In the data rows, zero lies at 4.5, halfway between 4 and 5.
Here is a table of points, one per row:
  4  4  5  1  2  3  5  6  5  2  3  6  6  4  4  5  7  6  5  4  8  8  7  5  6  6  7  4  2  3  4  5  6  5  7  6  4  7  5  2  4  4  4  1  2  4  6  5
  5  4  4  5  6  7  3  4  4  6  5  5  3  4  7  7  3  2  4  7  6  3  5  7  6  4  3  3  3  2  4  5  4  4  6  8  9  5  3  4  4  5  3  4  6  6  3  3
  3  7  5  4  3  5  7  6  4  5  5  6  9  5  6  5  5  4  2  3  5  4  3  4  3  5  6  6  6  6  5  2  4  5  4  3  3  3  4  4  6  6  4  5  2  3  5  4
  5  4  5  4  5  4  3  2  5  5  4  3  2  2  1  2  4  6  5  3  2  3  5  3  2  5  8  8  6  5  7  6  3  0  0  3  5  6  5  6  7  7  5  7  7  8  7  7
  4  4  3  7  7  4  3  5  6  5  3  5  7  5  1  3  6  6  4  5  5  5  3  2  4  4  4  2  6  6  4  2  2  5  5  5  5  6  5  4  2  3  4  6  6  6  4  4
  2  4  7  7  6  6  4  5  6  2  3  4  6  6  2  2  5  6  6  5  5  5  5  4  2  1  1  5  4  4  4  3  3  3  5  8  5  3  5  7  5  3  7  9  6  4  3  5
  2  5  4  5  3  2  1  3  3  4  4  4  5  2  3  2  3  5  4  2  3  7  8  5  5  7  9  6  7  4  6  6  4  2  3  6  3  4  4  5  4  4  5  8  8  6  4  7
  4  8  7  4  3  2  6  6  6  2  4  8  5  2  1  5  5  4  2  4  7  7  5  3  5  5  5  5  4  3  3  4  5  5  6  5  7  5  4  3  4  5  2  3  4  6  5  5
  5  5  2  2  5  8  8  7  7  6  9  6  3  5  5  5  4  3  6  5  4  2  3  3  2  3  6  9  9  5  4  6  7  4  1  3  4  3  3  4  4  4  6  4  5  4  5  7
  2  4  4  3  2  3  6  6  3  4  4  6  7  7  3  5  5  5  6  7  7  8  7  4  4  7  7  7  7  5  5  5  5  6  5  4  6  6  4  2  3  3  4  4  1  2  4  3
  4  3  2  3  3  5  5  5  3  5  6  5  5  4  5  6  3  3  5  8  6  4  3  4  4  1  5  9  8  5  2  5  6  6  5  4  5  5  4  3  2  3  5  5  3  1  3  7
  7  7  6  6  5  2  0  2  3  1  0  0  5  8  5  0  2  6  5  1  0  5  9  6  4  5  7  7  4  3  5  5  4  3  3  5  6  3  3  4  8  8  6  4  7  9  7  2
  4  4  4  3  6  4  4  2  3  4  4  5  3  4  4  3  3  4  4  4  5  4  3  5  3  6  6  5  6  8  7  5  4  4  5  4  2  5  5  4  2  3  8  9  7  4  5  7
  3  6  5  3  3  5  6  4  4  4  6  3  2  3  7  6  6  4  7  4  6  5  5  3  7  6  3  2  5  8  7  5  3  7  6  3  3  6  5  6  6  7  6  2  3  5  6  2
  4  6  7  7  7  5  5  5  6  4  2  4  4  5  6  4  6  6  8  6  3  4  2  2  3  3  5  3  3  5  5  5  3  4  3  4  3  3  6  8  5  6  4  6  6  5  2  2
  4  7  7  4  2  5  4  3  2  6  7  5  2  6  6  5  7  6  4  5  4  4  5  6  5  5  6  1  3  4  8  7  5  3  4  5  6  4  3  6  7  5  2  2  4  6  3  1
  6  4  3  6  4  5  4  6  5  4  5  6  4  4  5  3  4  1  3  8  9  5  5  4  2  3  4  5  6  4  1  3  5  7  4  5  5  5  5  2  3  3  4  4  4  1  5  8
  8  4  2  7  8  6  3  7  9  7  4  1  2  2  3  4  6  7  6  5  3  3  5  6  3  3  0  2  4  3  5  5  6  6  4  3  3  6  8  6  4  2  4  8  4  3  5  7
  2  3  3  5  4  5  5  4  4  3  5  3  3  2  4  6  4  4  5  9  7  6  1  3  4  4  3  3  4  6  7  4  4  5  5  4  4  4  4  3  6  5  4  4  3  6  5  2
  2  4  4  6  6  5  4  2  3  6  6  4  3  6  8  5  2  8  9  7  5  4  6  7  5  4  3  4  4  5  5  4  5  5  6  6  6  4  4  3  6  6  4  2  5  7  3  0
  5  5  5  3  2  3  4  6  5  5  5  7  5  6  5  4  5  4  3  2  4  6  3  4  5  7  5  5  6  3  2  5  6  7  5  4  4  4  4  3  4  7  4  4  1  3  6  5
  3  3  4  6  7  6  3  2  4  4  4  2  4  7  6  6  2  5  8  7  4  5  7  9  3  2  4  4  3  0  1  5  6  4  5  9  9  5  1  4  5  4  1  1  5  5  4  0
  5  5  6  7  9  5  3  3  3  3  2  1  5  7  6  3  1  3  4  5  1  1  4  7  7  2  3  6  6  3  2  4  5  4  6  4  3  4  5  7  6  6  9  9  8  5  4  8
  6  5  2  1  2  4  5  5  7  8  7  5  4  5  6  4  4  5  4  5  2  6  6  5  3  4  7  7  4  5  5  7  7  4  2  4  4  5  4  4  3  5  3  1  0  3  7  8
  4  1  1  6  9  7  2  2  4  5  5  7  4  3  3  6  5  2  4  7  8  5  4  6  9  6  1  4  4  5  3  3  5  6  6  7  7  5  1  2  3  3  2  4  6  6  4  5
  5  3  3  5  5  7  6  7  7  6  5  5  5  3  5  3  6  6  5  4  3  3  4  1  1  2  3  5  4  5  6  7  5  2  4  1  5  3  5  4  5  4  5  7  5  1  4  6
  5  2  5  5  6  3  6  7  5  3  3  4  5  2  4  3  6  5  4  6  7  5  2  3  5  4  2  5  7  6  4  3  5  6  4  3  5  5  3  5  3  3  5  4  5  4  3  5
  3  3  4  6  5  6  5  3  2  5  7  5  4  3  5  4  4  4  4  6  8  4  4  5  8  6  5  4  4  5  4  5  3  3  5  6  5  4  5  4  2  3  2  4  4  6  4  1
  4  5  4  1  2  6  6  5  5  8  6  4  3  6  7  6  3  3  4  3  2  4  5  4  3  5  6  8  5  5  5  4  6  6  5  0  1  5  5  3  4  5  6  2  2  5  4  5
  5  5  5  3  2  4  4  3  3  4  3  1  1  4  3  5  4  5  5  2  3  4  4  7  7  6  5  3  1  6  4  6  4  4  3  2  3  3  6  7  6  5  6  7  7  5  7  8
  7  1  3  6  7  4  2  4  5  4  4  5  9  4  2  5  7  5  2  5  8  6  2  4  7  6  2  2  6  8  4  2  6  6  5  3  5  5  6  3  2  6  6  4  5  6  5  3
  5  4  3  0  1  5  8  4  4  6  6  2  3  6  7  6  3  5  6  4  2  4  6  4  4  4  6  5  6  4  5  4  5  6  2  2  2  4  6  4  3  7  5  2  1  3  3  6
  6  5  4  7  6  3  5  4  5  5  4  6  6  7  6  6  5  1  4  5  4  1  3  5  6  4  2  2  3  3  3  3  5  3  4  7  4  5  3  4  6  5  4  6  6  6  3  1
  7  4  5  6  3  2  5  8  5  4  6  8  8  5  2  4  5  4  1  2  6  6  4  2  2  4  6  5  2  2  3  6  5  5  3  6  8  7  3  4  4  5  5  2  4  6  6  7
  4  6  6  3  1  4  6  6  4  2  4  5  6  7  5  6  7  5  2  3  3  5  4  5  5  9  6  4  4  8  4  2  4  6  6  3  3  6  6  4  6  6  6  1  1  4  4  3
  7  7  3  2  3  5  7  6  5  4  3  4  4  3  3  4  4  5  4  5  6  5  5  4  3  4  2  3  4  3  3  4  7  4  5  5  4  5  5  8  5  4  3  2  2  3  6  8
  5  6  5  5  5  3  4  4  5  5  5  3  3  5  4  7  6  6  5  3  4  4  4  4  5  5  3  3  4  6  6  4  1  3  6  4  2  3  5  6  4  5  6  5  5  3  4  4
  5  4  2  5  6  4  3  4  8  6  3  5  5  5  3  4  4  3  3  2  5  4  3  4  6  3  5  3  5  5  5  4  6  7  5  2  3  5  6  4  4  2  5  5  4  2  4  7
  4  6  9  6  4  6  5  7  4  7  4  3  4  3  3  3  4  6  7  4  3  4  4  3  2  3  3  2  3  5  7  6  3  2  5  5  3  4  6  7  7  5  5  4  6  4  4  3
  4  6  7  5  4  4  2  4  3  3  6  7  6  6  7  7  5  5  1  2  2  2  4  4  7  8  4  2  3  4  5  4  3  5  5  5  4  4  5  6  4  3  4  5  5  4  4  2
  5  5  5  4  5  4  6  3  4  5  8  6  5  3  6  6  5  2  3  5  4  6  5  7  7  5  4  3  0  2  5  6  4  4  5  9  8  4  5  5  5  0  1  2  5  6  5  5
  3  4  6  7  3  2  3  2  2  1  2  3  4  5  3  1  4  4  6  3  3  5  8  7  5  6  7  7  3  4  6  4  4  5  7  6  4  2  5  7  3  4  5  8  9  6  6  7
There is one direction along which these points spread out most. Take the direction at right angles to it along which they spread out most. Go by this last direction. For each point below, how far along it does it lie, from 0 to 99? The average is 50, and the first point in the table lies past the average. One standard deviation of the points above along it is 16.
  4  3  2  3  3  5  5  5  3  5  6  5  5  4  5  6  3  3  5  8  6  4  3  4  4  1  5  9  8  5  2  5  6  6  5  4  5  5  4  3  2  3  5  5  3  1  3  7 47
  4  7  7  4  2  5  4  3  2  6  7  5  2  6  6  5  7  6  4  5  4  4  5  6  5  5  6  1  3  4  8  7  5  3  4  5  6  4  3  6  7  5  2  2  4  6  3  1 59
  4  4  3  7  7  4  3  5  6  5  3  5  7  5  1  3  6  6  4  5  5  5  3  2  4  4  4  2  6  6  4  2  2  5  5  5  5  6  5  4  2  3  4  6  6  6  4  4 58
  4  6  7  7  7  5  5  5  6  4  2  4  4  5  6  4  6  6  8  6  3  4  2  2  3  3  5  3  3  5  5  5  3  4  3  4  3  3  6  8  5  6  4  6  6  5  2  2 47
  5  4  2  5  6  4  3  4  8  6  3  5  5  5  3  4  4  3  3  2  5  4  3  4  6  3  5  3  5  5  5  4  6  7  5  2  3  5  6  4  4  2  5  5  4  2  4  7 43
  7  7  6  6  5  2  0  2  3  1  0  0  5  8  5  0  2  6  5  1  0  5  9  6  4  5  7  7  4  3  5  5  4  3  3  5  6  3  3  4  8  8  6  4  7  9  7  2 38
  4  6  6  3  1  4  6  6  4  2  4  5  6  7  5  6  7  5  2  3  3  5  4  5  5  9  6  4  4  8  4  2  4  6  6  3  3  6  6  4  6  6  6  1  1  4  4  3 42
  5  5  5  3  2  3  4  6  5  5  5  7  5  6  5  4  5  4  3  2  4  6  3  4  5  7  5  5  6  3  2  5  6  7  5  4  4  4  4  3  4  7  4  4  1  3  6  5 43
  3  6  5  3  3  5  6  4  4  4  6  3  2  3  7  6  6  4  7  4  6  5  5  3  7  6  3  2  5  8  7  5  3  7  6  3  3  6  5  6  6  7  6  2  3  5  6  2 49
  3  4  6  7  3  2  3  2  2  1  2  3  4  5  3  1  4  4  6  3  3  5  8  7  5  6  7  7  3  4  6  4  4  5  7  6  4  2  5  7  3  4  5  8  9  6  6  7 42
